In the data rows, the value 128 means zero.
Here are some points:
[ 79  88 123 133  83 105 127 137 147  85 121 136 153 152 105  97 128 136
 123 141 116 106 119 149]
[112 137 106 187 132  78 109 124 178 112 101 121 110 153 152 112 122 141
 136 119 148 128  86 105]
[ 86  84 114 117  80 152 134 132 134 110 134 135 175 140 115 119 112 158
 152 114 129  68 177 156]
[153 133 177 107 131 149 119 153  96 139 118 103 126 130 170 147 141  89
 104 150 159 160 112 141]
[110 108  91 109 121 177 175 134 119 124 122 174 160 115  98 116 147 142
 123 142 102 142 105 123]
[174 132 140 118 145 142  90 137 107 189  72  78 149 119 166 188 119  72
  72 135 144 160 127 141]
[ 86 126 167 158 102  89 124 144 161 106 112 113 150 168 151 106 139 132
 133 139 128 117  83 152]
[173 132 187 103 128 159 119 166  86 181  83  91 154 127 197 195 142  76
  81 160 173 181 108 171]
[ 84  95 121 180  89 170 182 183 189 118 144 197 178 224 104 127 196 169
 157 200 129 159 120 179]
[131 132  95 131 151 103  97  95 134 114 130 116  85 112 118 118  90 126
 148  85  97 121 126  95]
[124 130  93 130 145  85  98  95 136 115 115 114  90 112 123 114  88 126
 149  87  95 120 111  99]
[149 164 123  92 168  84  87  73 110 137 148 121  93  86  99 139  68 114
 136  80  68 127 118  87]
[141 150 117 130 136 145 143 119 143 147 170 131 146 121 135 124 136 138
 159 111 113 108 169 124]
[ 82  85 139 124  70 175 159 146 139  98 147 171 179 154 100 116 134 174
 141 139 149  76 187 172]
[ 76  74  94 120  78 168 155 135 139  83 137 180 134 140  81 100 121 179
 151 129 137  83 170 156]
[158 145 110 123 158 107 124 106 115 155 134 108 112  92 120 143 122 124
 115 106 133 117 155  88]
[103 118  94 151 119  89 110 135 145 124  93 119 138 138 148 109 118 133
 143 130 139 131  95 124]
[160 159 127 128 173 118  71  64 134 133 178 103  84  98 121 143  62 127
 158  50 105 113 159  77]
[136 154 119 103 156  80 126  90 105 122 118  93  99  62 124 106 102 115
 111  85 121 101 112  77]
[143 140 125 135 152 141 110 113 144 120 169 122  91 128 126 128 112 126
 151 104 123 124 146 117]
[103 143  81 121 130  93 122 103 122 103 150 121 123 106 104  62 109 133
 142  98 100  90 151  66]
[ 95 124 130 114 110 167 147 154 123 121 132 117 189 142 105 105 154  96
 123 161  81 142 122 163]
[143 148 142 106 144  92 123 132 117 121 121 103 115 114 153 105 137  96
 127 132 102 139  83 105]
[169 131 154 116 138 151 109 146  98 189  78  96 152 121 171 187 133  81
  88 149 139 178 113 156]
[156 162 136 137 166 120 119 114 140 140 178 129  99 119 128 148 125 129
 137 118 133 125 133 107]
[ 61 111 171 166  80 111 220 176 170  66 130 194 154 187 150  72 197 183
 165 166 151  79 122 140]
[173 190 161  51 186 124  80  68  76 163 200 106 107  60 102 170  58  78
 123  77  79 130 150  92]
[143 140 140  92 130 136 134 137  81 153 117 129 163 100 127 144 138 109
 125 143 125 152 122 129]
[156 118 172  92 121 149 112 152  77 142  88  93 116 121 165 147 134  70
  71 155 134 176 104 149]
[117 130 160 181  95 135 132 162 170 135 153 157 165 206 130 146 162 167
 141 170 174 135 133 170]
[178 187 158 186 177 174 117 124 178 170 148 109 111 161 196 164 146 100
 106 112 139 142 165 124]
[ 91 130 156 176 103  99 125 148 180 121 123 130 171 179 155 123 141 152
 156 137 138 105 110 153]
[ 86  90 104 111  85 160 146 141 123  87 143 170 123 147  72 106 131 151
 136 148 125 103 165 171]
[ 99 121 190 139  95 160 138 148 161 106 178 126 157 170 124 130 154 140
 141 141 147  99 145 182]
[ 88 119 120 171  99 163 134 127 164  86 183 159 129 149 127  89 100 211
 232 109 193  85 181 153]
[128 132 163 138 124 108 114 148 125 122  98 106 143 144 171 119 144 111
 111 158 144 168  69 140]
[137 129 138 123 137 141 120 124 132 111 151 121  90 123 141 124 122 127
 134 115 139 123 127 120]
[122 123  96 113 126 165 146 139 114 138 122 147 159 120 112 118 142 109
 132 149  95 163 108 137]
[152 145 143 112 158 131 112 108 121 120 162 116  79 104 133 134 108 117
 131 102 127 126 132 106]
[152 158 131 122 166 104 108 103 128 134 161 121  89 108 123 143 106 121
 136 104 116 124 127  98]
[162 146 120  98 154 111 128 107  96 156 132 121 120  83 108 149 124 117
 114 116 114 128 145  93]
[102 145 113 134 136  99 108  96 144 101 169 123  92 124 100  90 102 131
 154  93  82 101 120  94]
[153 152  93 131 157  97 131 105 117 156 120 119 121  97 114 134 125 131
 114 113 119 121 152  80]
[ 89 122 140 188  99  99 128 141 187 114 133 147 158 181 152 118 133 176
 177 128 161  97 121 149]
[131 109  93 126 146 112  84 106 125  90 119 111  50 109 118  97  81 138
 115  95 150 137 118  91]
[128  93 127 102  92 208 155 186  74 120  90 172 132 157 130 128 167 108
  71 207 153 206 124 196]
[ 82 126 180 102  99 176 147 167 119 134 166 132 215 154 143 128 152 117
 153 148 126 111 132 190]
[ 43  91 142 159  82 104 208 222 155  87  86 143 198 200 174  61 226 135
 136 211 156 133  37 192]
[ 75  74  98 132  73 153 156 137 146  87 126 177 153 152  80 104 127 178
 142 132 139  77 168 156]
[121 138 116 134 126 114 122 112 155 129 167 148 122 151 111 134 120 149
 176 119  97 116 130 131]
Here are 40 more points, each followed by its number:
[119 125 174 140 101 153 148 146 126  99 128 143 136 155 137 108 149 121
  86 165 134 147 142 161] 0
[ 77  75  97 125  74 158 157 138 141  86 136 180 148 151  71 104 129 177
 142 137 137  81 174 158] 1
[174 147 118  98 174 167  60  42 121 126 172 105  86  86  88 151  44 109
 146  35  68 126 196  77] 2
[ 71 114 129 182  80 164 167 150 205  79 160 190 143 197 121  84 160 164
 149 141 105  79 183 166] 3
[114 141 184 135 123  89 113 155 133 115 106  94 141 154 188 107 145  95
 117 151 128 154  68 141] 4
[130 154 110 144 157 109 108  95 144 132 159 119  93 117 116 118 104 128
 154  92  85 119 129 102] 5
[159  99 145  42 130 118 108 132  35 152  71  90 125  69 111 174 110  88
  75 142 142 167  80 125] 6
[149 150 122 134 171 106  56  91 143 122 167  71  78 118 139 128  74  97
 140  70 131 118 131  93] 7
[159 111 163  88 124 168 115 139  81 138  97  97 104 105 139 150 124  88
  75 141 139 164 124 149] 8
[114 142 116 132 140 101 105 101 141 106 159 119  89 124 113 109 101 128
 150  96  94 110 115 104] 9
[149 141 105 103 146 106 125 107 103 127 132 114  92  88 110 117 118 122
 121 111 118 118 143  84] 10
[ 69  63  75 123  72 139 152 131 151  81 131 174 141 150  66  94 121 180
 167 120 123  64 179 147] 11
[164 153 114 120 160 107 122 112 115 151 137 113 111 101 126 138 128 119
 120 116 132 127 151  88] 12
[145 114  97 142 152 124  95 113 144 119 116 105  92 124 125 121 101 131
 131 100 154 136 140 107] 13
[ 89  68  84  88  85 159 159 131 110  79 123 176 120 113  66  95 119 177
 145 128 143  87 157 137] 14
[153 124  85 104 150 142 130 104 112 131 118 142  96  96  82 126 121 117
 127 125  75 162 121  97] 15
[ 93 125 152 154 106 105 123 145 165 118 122 121 166 165 153 116 136 133
 147 136 136 115 108 150] 16
[ 80  56  69 115  71 180 206 160 132  62 118 255 114 166  51  77 168 213
 154 179 139 123 169 153] 17
[ 90 129 184 106 101 177 134 160 124 142 165 129 220 151 144 134 147 113
 150 142 117 111 136 185] 18
[172 170 109  90 173 102 100  73 100 179 148 121 139  76  94 164  83 115
 135  84  78 124 161  83] 19
[148 122 125  75 152  93 103  95  73 123 134 107  80  73  78 140  86 122
 123 109 126 129 111  93] 20
[ 77 106  66 136 101 203 193 139 183 116 174 210 155 152  66  90 155 162
 186 145  60 103 170 158] 21
[130 126 184  99 114 169 153 164  72 139 105 142 146 122 176 148 153 101
  95 171 139 181  77 162] 22
[152 150 106 130 155  93 132 112 113 157 128 121 122  98 121 141 133 130
 117 120 128 127 135  89] 23
[104 133 193 125 102 169 133 144 155 121 180 121 175 161 136 133 147 138
 142 131 147  96 148 174] 24
[143 145  97 124 149 108 131 110 113 139 139 120 118 101 119 115 126 131
 130 110 121 118 153  84] 25
[125 130 180 108  99 189 185 191  93 147 112 152 193 147 166 151 195  97
 106 198 135 171 118 195] 26
[162 153 115 125 157 109 134 115 113 165 134 122 136 100 127 150 134 127
 118 122 135 131 153  92] 27
[152 130 111 108 144 104 132 113 102 126 120 126  86  98 108 118 130 124
 105 116 129 128 132  74] 28
[161 135 166 126 141 136 113 145 108 156  91  95 108 129 177 161 131  91
  94 142 161 159 107 137] 29
[164 120 164  90 134 144 119 134  85 157  96 108 117 105 154 166 125  94
  90 134 139 164 113 137] 30
[156 148 106 142 158 100 131 116 126 150 132 120 106 113 131 134 136 133
 119 123 140 134 140  94] 31
[142 128  83 118 156  95  91  92 117 139 112  95 106  88 117 125  89 123
 119  82 141 110 144  79] 32
[164 176 128 163 165 100 116 120 133 149  83  98  92 126 167 141 138 101
  61 125 166 141 110  73] 33
[132 145 181 108 133  88 116 164 105 128  75  67 145 139 190 111 159  46
  59 162  98 169  56 130] 34
[152 142 130  90 143 105 128 108  93 134 135 126 104  84 109 139 124 122
 123 118 103 126 128 100] 35
[159 167 144  69 173 111  90  79  88 140 170 109  89  69 107 146  72  93
 120  84  91 126 132  90] 36
[113 141 135 184 128 101 123 138 185 128 124 118 144 163 166 119 142 142
 145 127 161 121 102 124] 37
[161 145 119 121 154 105 132 114 112 158 123 120 110  98 119 150 132 127
 114 124 135 135 137 102] 38
[ 71 139 122 185 113  61 117 121 177 114  96 114 147 156 135  80 122 137
 140 117  94 102  81 114] 39
Which three of these numbered points are nearest to each point below, ignoring the 3 directions in which the first points spread most? Their numbers follow each, nearest first.
[159 147 102 125 156 113 132 107 114 152 134 122 125 100 118 135 127 132
 121 111 120 125 169  79] > 27 12 25
[ 46  57 112 122  68 162 255 255 127  95  94 211 212 174 135  62 255 173
 138 255 166 141  88 203] > 10 28 35
[177 193 112 114 183  90  80  52 128 204 159 119 172  94  94 181  65 127
 178  61  43 121 165  85] > 19 18 16
[141 151  99 165 152 107 133 112 149 135 134 124 103 120 133 125 130 157
 129 109 158 117 142  97] > 31 12 38
[ 80 135 127 180 113  73 114 128 174 112 104 118 140 159 142  96 124 138
 143 123 111 112  83 125] > 39 16 9
[136 147  98 150 155  87  98  95 152 135 138 118 107 130 128 127  97 130
 168  90  92 125 120 105] > 5 9 16
[164 158  87 131 167  88 112  90 127 166 128 124 128 104 108 149 107 133
 146  98  91 126 146  84] > 19 23 27
[145 113 145 105 104 225 153 189  68 137  91 170 135 150 152 142 165 103
  67 211 158 224 122 197] > 17 13 29
[156 116 145  84 133 115 113 136  77 153  95 118 114  96 124 168 127 100
 103 150 119 173  81 132] > 20 35 30
[ 87  94 142 105  80 174 168 161 117  92 151 172 161 152  92 110 153 149
 134 165 137 108 159 186] > 36 9 30
[149 145 203 142 118 159 137 153 114 115 114 123 128 156 177 120 158 103
  76 174 147 186 115 158] > 0 8 29
[ 76 152 102 138 135  65  96  75 148  70 172 121  72 119  85  43  86 131
 162  75  32  96 104  58] > 34 4 9
[178 163 119 125 174 127  76  69 124 156 162  97 106  93 124 160  76 119
 133  56 125 106 190  76] > 37 29 16
[159 128 168  47 136 118 111 116  58 138  94  87  86  61 134 160 106  74
  73 116 120 134  92 131] > 20 6 8
[117 137 173 144 114 124 123 147 145 113 122 122 149 151 162 119 143 126
 117 154 137 147  90 151] > 36 9 4
[160 183 131 133 180 101  75  67 147 165 180 106 124 112 122 157  71 118
 186  63  65 126 146 100] > 18 19 5
[171 138 124 106 153 125 132 113  94 179 109 126 139  95 121 167 133 109
  95 123 124 151 144  99] > 23 38 27
[161 169 136 157 178 121 109 107 150 146 167 110  93 121 145 153 114 120
 127 100 145 119 139  96] > 37 12 29
[199 163 168 123 174 146  47  80 121 147 136  71  70 113 149 197  66  81
  84  65 147 127 162 108] > 7 2 29
[114 125  98 137 131 129 123 122 140 133 146 127 133 130 129 120 118 134
 156 113 104 112 137 127] > 5 37 16
[143 141 118 101 145  98 128 100  99 127 133 116  91  78 112 125 113 133
 125  99 126 106 137  91] > 10 35 28
[150 142 103 107 134 151 148 121 111 142 142 153 146 108 109 131 140 143
 145 129 111 140 143 106] > 25 23 12
[108 132 129 103 127  88  99 106 127  92 180 120  89 119 101 106  93 135
 168 103 103 103 106 108] > 36 4 9
[126 131 114 131 146 105  90 108 144  95 159 104  67 128 127 104  99 114
 149  95 123 119 110 102] > 9 8 7
[ 79 117 143 163  95  98 125 140 175 105 134 130 160 170 135 107 127 153
 160 131 142  95 115 148] > 16 37 36
[ 57  25 108 218  45 138 218 217 184  25  79 184 108 216 140  43 240 209
 127 212 232 110 104 178] > 17 28 14
[168 126 166 110 135 146 109 142  92 186  72  95 117 114 165 193 128  83
  80 149 134 179  90 170] > 30 1 29
[ 75  81  88 134  86  91 134 119 161 101 130 142 154 149 102 102 112 172
 202 101 113  64 154 131] > 11 16 32
[ 95 125 167 150 105 105 126 151 157 114 123 118 167 168 156 115 144 130
 139 144 140 121  97 160] > 16 36 4
[140 143 156 176 138 109 126 143 164 150 102 120 130 156 178 149 145 129
 129 145 146 153  95 150] > 37 5 29
[ 70 108 143 167  79 125 147 146 177  67 136 165 134 184 123  84 144 158
 131 143 125  91 142 155] > 0 9 8
[125 113  80 109 138 165 169 119 116 124 115 178 114  98  97 120 132 148
 120 133 100 155  85  96] > 15 17 28
[130 139 103 142 151  97 108 102 140 119 133 115  87 121 120 120 105 127
 139  97  99 119 124  97] > 9 5 1
[106 114  88  91 119 165 157 143 108 123 124 158 164 118  84 104 149 101
 121 158  65 156 113 135] > 15 39 9
[104 114 207  94  95 157 152 159  81 114 129 138 142 132 165 132 149 117
  95 158 137 139  95 171] > 22 36 4
[140 134 124  86 136 157 135 155  80 168  78 114 178 113 139 139 153  55
  86 170  77 195  91 148] > 39 15 9
